Each path is a new rotation, seen through one point. The rows after it are directions, each followed by how far the rotation turns it, in degrees per step (0 if it stays put).
Each turn is a multiple of 5 degrees from 10 to 175, or 0.
path 1
[ 2.78 -2.21  1.13 -1.00 -1.48 -3.02  1.79  2.76 -0.26  0.23  4.20]
[ 0.44 -3.19  3.06 -3.01 -3.24 -3.74 -0.59  0.25  0.97 -0.01 -0.36]
[ 3.84 -0.72 -0.50 -1.86 -5.43 -0.74 -0.56  1.75  0.60 -0.55  0.72]
[-0.43 -3.77 -2.21 -1.99 -4.03 -1.98 -0.78 -1.69 -0.39 -1.27  2.03]
[ 0.24  0.45 -2.43 -0.01 -3.82 -4.84 -0.28  1.67  0.99 -2.74  0.22]
[ 0.83  0.87 -2.03 -3.08 -2.31 -3.42 -1.04 -3.60  2.82 -1.18 -0.03]
[-1.22  2.74 -3.30 -0.28 -5.19 -1.19 -1.73 -1.13 -0.39  0.21 -1.69]
[-0.55  2.42 -4.83 -0.32 -1.01 -1.99 -0.02 -3.03 -0.28 -0.01  3.21]
[-3.71  3.61 -1.14  0.36 -0.78 -4.57 -0.83 -1.47 -0.59  0.65 -0.58]
[ 1.29  6.05 -0.78 -1.40 -0.14 -1.43 -0.35 -1.80  0.54  2.17  1.20]
[-2.97  2.89  0.47 -1.20 -1.42 -0.04 -1.00 -2.92 -3.24  3.52  1.22]
[-0.56  4.51  0.26  0.85  0.09 -1.34  1.07  1.18 -3.30  1.76  4.02]
[-1.75  2.04  4.19 -2.28  1.41 -2.66  0.44 -1.67 -1.78  1.96  2.52]
[ 1.18  3.58  4.51 -1.35 -2.08  0.17  0.55  1.85 -2.36  1.79  0.89]
[ 0.63 -0.76  3.23 -2.68 -1.53  1.41  1.28 -1.06 -2.76  1.28  4.57]
[-1.20 -0.75  3.82  0.16 -2.83 -1.70  2.10  3.01 -2.79 -0.92  2.35]
[ 2.53 -0.80  3.74 -2.79 -1.50 -2.08  2.61  0.15  1.49 -1.36  2.96]
[ 0.11 -1.78  3.38 -1.75 -5.91 -0.32  1.24  0.16  0.21 -0.45 -0.81]
[ 2.49 -1.78 -1.10 -0.31 -4.92  0.00  2.99  0.19  0.54 -1.25  3.17]
[-1.99 -3.27 -0.12 -0.15 -3.82 -3.97  2.03 -0.99  1.53 -0.95  0.68]
[ 2.33  1.00 -1.26 -0.16 -4.18 -3.40  1.65  0.52  3.50 -0.27 -0.56]
[-0.19 -1.38 -2.33 -1.48 -4.17 -1.58 -0.33 -3.69  2.10  2.22 -0.47]
[-0.26  1.14 -4.41  1.83 -4.14 -2.65  0.00  0.73 -0.06  1.92  0.63]
[-0.65  0.39 -3.19 -0.81  0.24 -5.24 -0.70 -2.42  1.33  1.98  1.83]
[-0.71  3.63 -0.99 -0.56 -2.08 -3.87 -2.49  0.12  0.02  3.07 -1.86]
[ 1.46  2.89 -2.49 -2.15 -0.89 -0.86 -2.51 -2.25 -1.35  3.51  2.49]
[-3.10  1.90 -0.90 -0.26 -0.84 -2.72 -2.70  0.13 -4.34  2.07  1.60]
[ 1.24  4.09  0.55 -2.11  1.62 -3.30 -1.35  0.68 -1.75  0.23  3.40]
[-1.41  2.53  3.63 -3.73 -0.71 -1.15 -2.60 -1.47 -2.71  0.68  0.28]
[ 1.34  3.63  1.34 -1.75 -2.20  1.51 -0.50  1.15 -3.92 -0.90  3.09]
[-2.18 -0.16  2.66 -2.38 -0.72 -1.04  0.93 -1.58 -3.20 -2.09  4.06]
[-0.03  2.98  4.02 -0.94 -2.24 -1.80  2.06  1.79 -0.91 -3.21  1.16]
[ 0.79  0.61  3.58 -3.17 -2.79  0.77  2.53 -2.96  0.85 -1.53  1.91]
[-1.50  0.29  1.66  0.72 -5.78  0.93  3.28  0.19 -1.29 -1.03  0.91]
Directions:
[ 0.71 -1.02 -2.42 -0.31 -0.50 -1.42 -2.05  0.23  0.66  0.21 -0.75] | 20
[ 0.84 -0.57  1.33 -0.81  1.18 -0.18 -1.50  1.53 -1.60  1.55  0.79] | 25
[ 0.09  0.44  1.34  1.70 -1.41 -0.60 -1.75 -0.88  0.86 -0.01  1.81] | 0
[ 2.55  0.78 -1.03 -0.41  1.04  0.48  0.73 -0.17  0.96 -0.28  1.97] | 160
